(in the rows, 128 means zero)
One turn sends every row of this set to another row. A few are shown first. Where does it send the rows asked after them?
J769: [126 122 125 114 123 119 168 130 125 128 105 109 139 120  96 112]
J757: [119 120 128 131 117 113 156 145 147 153 128 135 142 124 116 115]
J481: [141 113 130 144 142 160 112 165 150 147 125 136 126 139 136 131]
J491: [162 133 111 137 167 133 151 106 106 147  98 117 140 131 125 134]
J818: [144 119 121 121 174 130 141 152 117 123  96 121 107 126 135 126]
J795: [114 122 133 125 121 111 160 136 137 152 126 124 123 111 127 109]
J670: [152 125 127 108 127 136 158 102 113 116 102 107 129 118 103 116]
J496: [133  94 127 146 132 166 107 136 137 157 126 124 121 143 149 131]
J817: [136  96 131 129 147 153 125 136 116 158 109 126  99 118 160 126]
J607: [126  95 127 138 137 158 106 136 129 153 125 109 105 130 149 135]
J816: [130 129 140 120 131 168 138  86 122 134 131 103 120 119 118 137]
J810: [152 119 126 131 170 141 140 160 134 125 101 146 134 145 128 123]
J559: [126 108 134 136 105 119 151 136 129 165 120 139 141 129 111 118]
J729: [142  99 119 135 150 151 117 166 148 145 124 139 134 136 136 140]
J682: [168 136 122 140 167 141 151 109 112 146 102 132 152 138 121 131]
J886: [127 141 125 122 141 166 145  97 150 124 142 105 133 124 128 128]
J672: [157 128 113 119 124 143 162 109 137 117 111 123 159 139 108 109]
J956: [160 102 117 141 152 147 139 141 114 147  90 146 136 158 133 121]
J432: [146  86 133 139 136 159 115 145 119 163 110 143 123 137 137 137]
J984: [134 127 109 132 129 165 135 103 151 132 141 108 153 141 110 140]
J476: [159 115 110 119 116 139 156 102 116 126 101 112 147 135 101 117]
J327: [124 106 137 133 148 156 107 148 142 140 133 114 106 124 145 135]
J979: [160 139 117 129 175 127 149 116 112 135 103 114 137 123 117 140]
J479: [131 127 141 117 122 130 169 130 129 128 107 128 148 126  96 106]
J306: [164 142 127 133 175 135 148 119 119 134 105 129 148 130 113 137]
J959: [130 105 138 141 143 166 108 149 150 144 134 129 123 138 145 131]
J77: [131 108 118 125 162 145 126 157 143 140 123 122 110 116 158 127]
J789: [133 121 129 124 115 135 174 117 125 140 103 127 151 133 111  97]
J705: [139 113 135 118 126 169 141  86 116 137 123  97 116 123 110 136]
J257: [132 133 132 112 145 167 150  99 144 119 137  99 122 117 124 125]
J108: [145  99 128 148 127 165 112 145 126 167 111 132 117 143 143 127]
J431: [120 111 138 129 110 116 157 126 119 165 116 129 121 116 122 112]
J633: [130 120 128 131 151 150 117 162 145 140 123 115 102 120 147 129]
J411: [135 105 125 137 138 155 115 141 121 159 111 112  94 124 153 126]
J350: [128 117 113 121 117 124 172 117 121 140 100 109 141 126 110 103]
J569: [152 137 128 108 136 141 164 111 134 106 111 118 141 122 110 108]
J985: [151 102 113 131 157 136 139 134  98 145  84 122 109 138 139 123]
J643: [137 116 125 130 119 167 129  93 124 141 130 107 138 136 100 149]
J17: [140 127 115 125 138 169 145 110 160 123 141 110 151 138 113 131]
J478: [148 106 118 129 119 171 136  98 133 141 128 109 147 144  98 142]

J979 goes to J306
J670 goes to J569
Now these:
J984 goes to J643
J729 goes to J432
J496 goes to J607
J795 goes to J757
J769 goes to J479
J705 goes to J257
J810 goes to J956
J633 goes to J481

One turn sends every row of this set to another row. A few are shown first. Where does it send the rows asked after them?
J662: [ 84 114 157 135 117 125 130 162 105 114 104 127 136 131 136 126 144]
J737: [ 94 117 136 154 119 143 100 141 100 134 164 163 133 111 120 105 145]
J398: [100 118 115 148 118 138 102 162 140 144 118 168 137 129 117 130 141]
J932: [143 127 142 144 133 160  91 152 103 150 145 122 134 135 143 143 144]
J424: [ 99 123 138 157 121 148 170 145 122 135 137 154 119 137 141 122 162]
J840: [121 109 104 128 124 137 115 171 115 138 158 164 115 146 147 122 162]
J845: [110 130 119 124 133 163 122 156 116 159 137 137 117 158 165 127 147]
J972: [133 115 152 132 129 129 132 141 160 128 145 133 118 151 145 129 119]
J613: [103 114 133 138 148 137 112 146  72 113 155 145 127 142 136 121 155]
J873: [ 75 113 133 128 141 118 124 132  91 133 135 144 127 136 157 123 162]
J30: [109  91 128 131 122 130 107 152 127 115 138 142 134 136 154 156 172]
J921: [108  96 142 155  96 153 123 150 102 115 131 154 142 112 140 128 119]
J289: [118 132 142 148 107 149  81 137 135 155 149 118 136 125 150 120 156]
J975: [105 132 120 170 112 134 142 112 118 133 147 151 118 152 153 106 147]
J841: [141 117 130 129 149 125 105 182 121 135 139 157 127 114 135 127 138]
J200: [146 128 147 136 132 115 130 144 154 140 144 127 118 145 148 106 128]
J550: [123 114 113 142 140 115  94 142 137 106 122 144 141 135 166 112 142]
J44: [115 123 154 122  95 144 152 137  99 140 143 132 120 118 127 125 125]
J417: [118 141 129 171 136 137 150 133 100 146 122 153 123 147 126 122 135]
J630: [111 125 120 151 119 179 110 144 131 154 125 149 139 135 149 128 127]
J167: [115 135 117 147 131 158 118 146 131 148 113 127 144 140 168 102 160]
J305: [128 122 148 128 108 152 160 143  93 115 134 122 130 128 134 114 139]
J203: [132 117 152 136 123 128 135 143 169 137 141 137 122 136 144 120 122]
J971: [155 117 149 148 134 134 134 146 154 126 137 134 132 135 142 119 122]
J734: [147 120 150 141 142 125 137 144 152 126 126 127 130 145 146 122 124]
J588: [154 120 142 138 131 124 131 141 148 137 152 135 117 147 154 114 120]
J602: [131 121 154 173 120 129 136 127 109 118 151 124 133 125 143 126 177]
J807: [121 133 147 143 100 133 138 117 102 128 115 119 141 120 129 112 122]
J278: [136 114 131 149 121 131 114 151  66 117 140 138 130 139 147 114 124]
J426: [115  99 129 126 133 128 106 159 144  98 140 144 133 128 165 130 157]
J986: [ 75 123 144 148 136 126 110 141 107 117 126 136 143 123 127 104 169]
J48: [119 117 101 150 136 125 104 148 122 113 112 142 144 153 150 115 165]
J566: [113 126 122 137 129 105  76 142 142 130 134 150 128 132 144 117 127]
J316: [119 135 161 153 122 118 133 142 103 153 161 133 108 132 123 134 163]
J440: [101  99 130 147 136 148 122 137  82 133 148 168 136 113 142 135 136]
J96: [124 126 142 125  99 129 149 122  95 122 142 112 125 132 153 105 145]
J879: [118 128 137 152 115 112 125 159  94 134 114 128 141 114 150  83 153]
J536: [ 94 121 127 158 130 121 113 130 100 147 132 154 146 100 143  96 155]
J150: [ 89 116 139 119 108 115 121 149  88 133 143 137 107 153 154 123 131]
J943: [125 141 142 134  98 135 137 131  95 143 138 128 123 127 120  99 120]
J126: [110 122 119 142 115  99  78 136 130 150 135 140 131 134 142 125 158]
J808: [ 97 117 140 144  80 125 111 151 113 139 155 147 123 113 145  92 138]
J537: [109 122 155 132 128 154 104 155 129 138 132 108 136 137 153 143 171]
J224: [146 110 124 148 133 128 101 168 107 147 135 154 140 112 129 139 156]
J178: [125 107 121 115 137 126 116 176 131 127 155 159 115 126 162 121 152]
J274: [107 126 159 172 113 128 117 113 115 129 145 134 126 136 122 148 143]
J868: [114 120 128 135 137 124  96 164 140 140 122 165 131 118 128 132 118]
J141: [100 128 146 131  90 138 141 117 114 116 132 118 129 137 137 107 133]

J737 goes to J536
J167 goes to J537
Now these:
J316 goes to J417
J971 goes to J203
J150 goes to J278
J305 goes to J44
J126 goes to J48
J178 goes to J841

One turn sends every row of this set to another row. A few are shown first. Where does it send the rows asked after them?
J966: [148 118 131 130 123 158 115 114 120 143 127  98 141 109 141 140]
J851: [155 128 121 135 125 127 150 133  82 124 112 109 124 120 145 129]
J762: [113 122 130 141 128 154 126 138 141 112 122 126  96 116 164 120]
J806: [141 139 126 132 109 136 142 129 117 143 100  97 114 123  99 147]
J706: [148 109 116 144 143 111 139 148 151 146 129 131 141 136 133 103]
J604: [137 134 127  94 114 124 111 107 143 127 123 119 115 124 117 149]
J888: [ 95 140 122 154 132 109 138 121 120 127 149 130 116 156 130 133]
J300: [152 100 124 153 126 121 137 127 152 158 125 134 139 154 123 124]
J205: [137 109 118 141 109 107 136 135 161 140 133 132 128 151 125 106]
J852: [127 140 155 123 124 154 125 137 141 126 120 144 105 157 136 151]
J465: [107 131 126 173 138 120 125 129 135 135 111 122 123 136 104 153]
J116: [130 129 122  98 141 133 102 139 110 128 121 114 123 135 153 115]
J700: [123 138 136 174 132 112 136 147 115 112 131 127 144 129 142 138]
J372: [119 142 109 106 123 113 149 132 110 146 124 109  93 136 136 136]
J170: [140 132 143 138 158 159 143 113 137 117 133 137 116 112 122 135]

J888 goes to J700
J806 goes to J372
Now these:
J852 goes to J762
J706 goes to J300
J966 goes to J604

One turn sends every row of this set to another row. A few are shown first. Where does it send the rows asked after them?
J961: [173 124 118 122 157 129 108 126 139 111 122 120 112  84]
J650: [103 141 116 123 125 130 115 126 102 122 129 147 118 110]
J508: [151 101 112 123 147 117 119 117 102 113 141 118 123 126]
J635: [157 171 119 131 118 116 131 140 135 158 127 122 144 112]
J467: [139 128 129 122 150  93 142 155 141 107 110 129 112 132]
J379: [138 123 125 127 156  93 140 159 130 103 113 137 115 127]
J160: [163 171 125 140 163 113 112 146 115 123 123 117 143 132]
J589: [104 141 119 130 128 129 115 136 101 121 131 149 120 113]
J293: [145 140 107 110 146 126 113 100 111 127 102 152 147 126]
J716: [143 131 128 130 155  87 140 156 140 111 106 133 117 131]
J889: [140 121 126 121 152  98 144 156 142 109 106 138 114 126]
J473: [137 119 132 124 143  89 148 144 131 108 113 133 118 130]
J836: [175 124 107 126 148 132 109 121 145 116 125 125 114  86]
J158: [143 125 126 125 150  92 146 150 140 102 107 134 115 129]
J736: [108 140 120 122 122 129 115 140 102 118 133 150 125 113]
J586: [148 113 117 121 130 107 116 110 105 110 130  99 118 126]
J490: [154 169 114 134 120 115 132 135 138 158 125 121 148 105]
J164: [182 122 106 122 148 129 112 127 141 108 115 125 124  90]
J229: [150 171 107 128 115 112 124 139 141 154 132 121 140 105]
J374: [172 121 109 120 146 132 100 119 139 109 119 126 128  85]
J853: [150 117 108 128 135 112  95 125 109 123 137  97 110 129]
J434: [116 127 114 111 158 118 133 129 144 145 107 100 135 127]
J266: [138 126 123 125 151  89 145 151 145 108 106 126 116 128]
J855: [107 132 121 126 155 115 123 138 140 134 105 108 155 120]
J567: [151 143 108 118 136 117  92 107 118 140 103 154 136 129]
J711: [176 116 107 126 142 130 107 128 145 115 124 121 120  87]
J815: [109 146 117 121 125 128 119 135 102 121 133 156 119 116]
J9: [178 119 113 123 146 132 100 126 140 112 126 127 121  91]
J539: [145 149  89 114 130 133  90 113 115 132 105 141 130 125]
J867: [145 122 131 126 149 100 152 153 137 107 107 135 115 127]
J362: [108 138 122 126 128 131 110 128 100 125 136 146 112 116]
J945: [154 172 110 135 115 119 131 137 136 150 134 118 140 104]
J842: [174 122 111 119 143 133  99 123 138 109 130 120 121  88]
J739: [151 167 118 126 116 117 135 134 140 156 125 111 144 111]
J78: [105 141 115 125 121 126 118 136 106 131 139 147 118 120]
J318: [113 143 110 124 149 122 134 144 135 132 100 105 151 130]
J906: [167 159 123 126 176 112 122 147 130 137 134 112 128 131]
J948: [153 138  92 119 141 121  93 114 104 140 107 148 139 118]
J500: [145 111 108 118 136 125 115 111 111 106 137 108 114 137]
J148: [175 123 111 118 148 133 106 124 145 113 126 123 121  86]
J733: [112 139 118 122 147 119 129 148 142 131 118 113 153 144]
J47: [153 168 108 127 117 129 128 132 144 155 129 117 141 104]
J772: [162 170 111 129 113 113 119 132 142 154 120 122 137 109]
J741: [154 167 112 129 113 117 127 138 137 159 130 120 141 108]
J920: [170 164 113 129 173 112 130 143 123 139 115 106 125 117]
J538: [101 145 124 127 125 133 110 133 110 124 132 147 132 111]
J55: [164 170 135 127 171 120 117 140 123 130 126 108 122 124]
J390: [106 137 118 128 131 132 113 127 103 124 127 154 119 112]

J842 goes to J635
J736 goes to J867
Now these:
J815 goes to J889
J733 goes to J508
J78 goes to J379
J650 goes to J467
J500 goes to J906
J362 goes to J716
J961 goes to J772
J853 goes to J160
J55 goes to J567
J148 goes to J741

One turn sends every row of this set to another row. A few are shown first. Where does it send the rows asked after them?
J965: [155 143 153  93 138 122 113 140 127 145 133 102  98 137 138 122 133 124
 130 154 130 131 113  91 132 143 111 111 137 119  94 123 169]
J641: [108 165 188 128 134 157 123 116 117 167 133 132 113 167 114 138 126 151
 131 161 127 133 132 115 120 128 117 129 113 101 101 160 124]
J194: [143 172 171 141 144 168 133 146 132 148 118 110 105 164 102 101 138 140
 145 167 145 125 114 124 132 117 100 142 120  77 101 147 105]
J758: [106 167 154 125 134 144 138 118 124 160 111 135 101 137 119 115 121 138
 114 163 127 130 129 107 146 140 111 155  92  75 140 153 117]
J728: [131 171 177 134 155 136 136 149 126 147 121  95  91 148 103 105 127 135
 151 159 149 134 119 111 137 133 101 143 103  80 106 146 101]
J724: [113 185 141 153 152 161 119 156 105 153 142 123 120 148  93 130 119 129
 133 142 145 139 135 125 156 129 120 119 131  83 104 146 110]
J535: [146 169 130 129 107 117 114 157 156 158 142 100 109 128 124 125 148 138
 159 166 170 117 109 140 121 138 116 115 158 130 112 139 133]
J124: [ 88 133 110 115 144 121 121 118 141 133 134  98 119 141 131 127 132 117
 128 158 152 146 110 140 170 127 110 115 146  93 143 126 132]
J348: [141 137  99 121 119 139 126 139 134 160 131 119 136 123 119 138 149 135
 137 148 159 135 105 159 141 140 117 111 165 100 114 114 146]
J407: [135 180 164 129 145 136 127 163 125 162 115 112 100 150  99  98 135 131
 134 159 155 130 109 100 128 127  82 136 100  82 115 144 104]
J280: [121 189 149 130 123 160 127 139 117 176 119 134 117 134 116 116 154 171
 139 142 135 143 125 111 124 120 106 152 114 127 124 141 122]
J902: [130 162 187 121 135 166 122 118 121 160 125 136 106 158 109 129 133 159
 128 148 108 108 118 117 124 125 113 138 130  84 115 134 120]
J587: [ 96 151 118 103 122 137 115 131 142 130 153 103 127 121 118 126 130 129
 135 173 140 128  97 141 160 151 122 103 160 104 150 131 139]
J632: [ 94 172 142 122 141 133 147 125 117 160 123 127 111 130 110  99 133 153
 133 153 130 134 123 113 147 145 109 151 108  75 157 141 103]
J414: [163 154 145  99 125 120 117 133 149 147 136 106  96 132 128 133 137 110
 155 153 143 121  99 119 135 147 102 114 143  99  95 130 175]
J346: [132 135 143  72 101 125 122 121 125 144 139 108 110 136 127 130 126 121
 164 151 138 126 105 139 131 151 106 115 145 100 144 137 163]
J62: [137 163 123 133 109 108 124 137 149 160 131 100 116 134 126 124 170 133
 157 165 163 115 100 141 122 140  98 122 154 109 109 127 156]
J252: [131 158 130 147 112 101 117 162 141 144 138  85  96 142 128 111 156 135
 141 159 156 115 124 126 111 132 100 125 147 118 109 130 146]
J250: [110 137 110 103 125 137 124 125 132 122 139 100 123 124 119 116 135 111
 139 166 144 136  93 156 156 147 106 110 143  87 137 125 155]
J878: [146 152 158  96 137 123 115 139 145 148 136  92  85 154 137 126 127  97
 137 145 143 131 119 116 144 131 110 132 136 124  99 124 162]
J221: [ 88 142 104 104 135 138 129 137 132 127 141 115 121 128 122 122 139 120
 125 159 141 137 108 157 158 134 115 106 139 108 155 140 147]
J53: [127 146  93 130 133 128 120 135 150 169 139 129 124 143 134 139 141 135
 127 133 163 150 130 138 149 122 120 116 164 109 114 123 134]
J952: [107 174 136 131 160 155 116 156 108 157 127 135 123 160  89 123 125 132
 120 153 143 126 129 132 153 140 114 120 129  67 105 154 103]
J370: [136 132 156  73 110 123 122 133 139 146 141  99 100 121 126 131 112 129
 151 156 140 122 104 133 147 154 133 113 151  96 145 136 137]
J321: [118 164 191 102 142 166 115 135 106 167 139 129 110 160 110 134 127 150
 131 147 126 135 117 118 127 117 114 108 118  90 104 156 127]
J135: [133 135  87 122 124 133 138 155 139 161 127 122 120 131 121 126 146 155
 125 134 147 141 126 140 130 133 120 126 170 108 110 134 139]
J420: [102 164 155 113 139 147 137 125 116 165 116 132 105 130 125 107 135 151
 118 162 126 125 117 126 140 132  96 141 101  76 160 156 109]
J507: [136 160 141 128 116 107 113 160 154 164 129 103 109 149 128 131 176 144
 150 161 168 118 116 131 122 125 116 120 145 123 103 129 150]
J363: [118 123 146  81 113 114 136 128 104 149 131  90 105 138 142 125 123 135
 153 160 139 137 118 121 140 139 119 113 146  96 153 151 147]
J89: [130 188 136 133 116 173 135 134 109 166 110 137 123 144 115  98 147 157
 149 154 147 145 114 118 129 108 111 140 117 101 128 151 114]
J92: [151 162 155  89 127 125 112 135 164 141 139  99  93 126 132 119 140 129
 147 168 140 121  94 115 136 150 120 120 140 124  99 133 158]
J515: [130 171 123 129 116 102 125 144 157 168 137 101  99 157 139 111 158 123
 148 148 165 130 130 129 122 127 106 139 146 127 115 130 147]
J472: [ 95 184 148 146 113 163 134 134 119 169 121 132 120 141 103 117 143 154
 114 147 141 147 116 110 127 109 115 144 108 108 123 142 129]
J640: [116 161 185 114 140 171 105 123 112 158 143 132 113 150 116 146 122 161
 133 147 112 135 134 113 142 129 118 125 122  93 118 141 126]
J51: [106 174 156 128 138 130 134 116 104 150 117 136 107 143 103 104 124 136
 135 151 122 104 113 106 138 140 108 134 116  69 150 137 106]
J7: [100 137 100 117 140 145 123 138 133 124 141  98 121 135 129 125 132 127
 124 175 134 144 115 132 168 135 101 110 156  90 134 148 149]
J969: [114 189 135 138 139 165 116 132  90 147 127 146 126 150  97 118 118 128
 140 146 138 132 119 111 151 123 121 108 127  81 118 147 115]
J287: [119 128 154  65 125 122 128 138 128 145 146 113 107 148 122 136 117 118
 150 148 135 128 114 128 146 142 114 105 143 100 156 146 151]
J987: [150 150 165  90 135 111 121 145 159 151 135 105  86 139 134 129 144 119
 142 157 141 120 103  99 142 134 106 118 127 105 115 132 168]
J863: [108 190 144 133 112 157 116 148 111 179 115 142 112 137 109 123 157 166
 120 137 136 129 120 121 126 110 116 139 117 102 120 147 128]
J950: [136 163 166 145 147 146 144 148 128 168 115 118 111 150 100 114 119 129
 128 161 157 141 120 104 126 128  93 139 102  93 109 144  98]
J707: [136 141  92 127 138 132 127 165 142 155 122 124 126 127 117 129 154 132
 126 148 170 137 116 155 146 131 124 114 148 115 115 124 129]
J631: [112 122 153  71 121 123 119 118 123 150 125  98 108 149 137 138 120 124
 144 143 137 138 116 129 147 132 116 130 143 120 149 126 142]
J922: [101 168 146 134 131 156 122 149 107 158 126 133 127 167  82 130 109 127
 125 151 145 139 138 113 147 140 123 131 124  78 116 150 108]
J334: [134 157  93 119 128 133 136 146 150 156 137 120 122 106 117 123 138 137
 131 147 160 137  97 142 149 140 134 110 164 113 117 128 131]

J407 goes to J420
J221 goes to J507
J363 goes to J135
Now these:
J414 goes to J250
J194 goes to J51
J758 goes to J472
J92 goes to J587
J631 goes to J53
J640 goes to J724

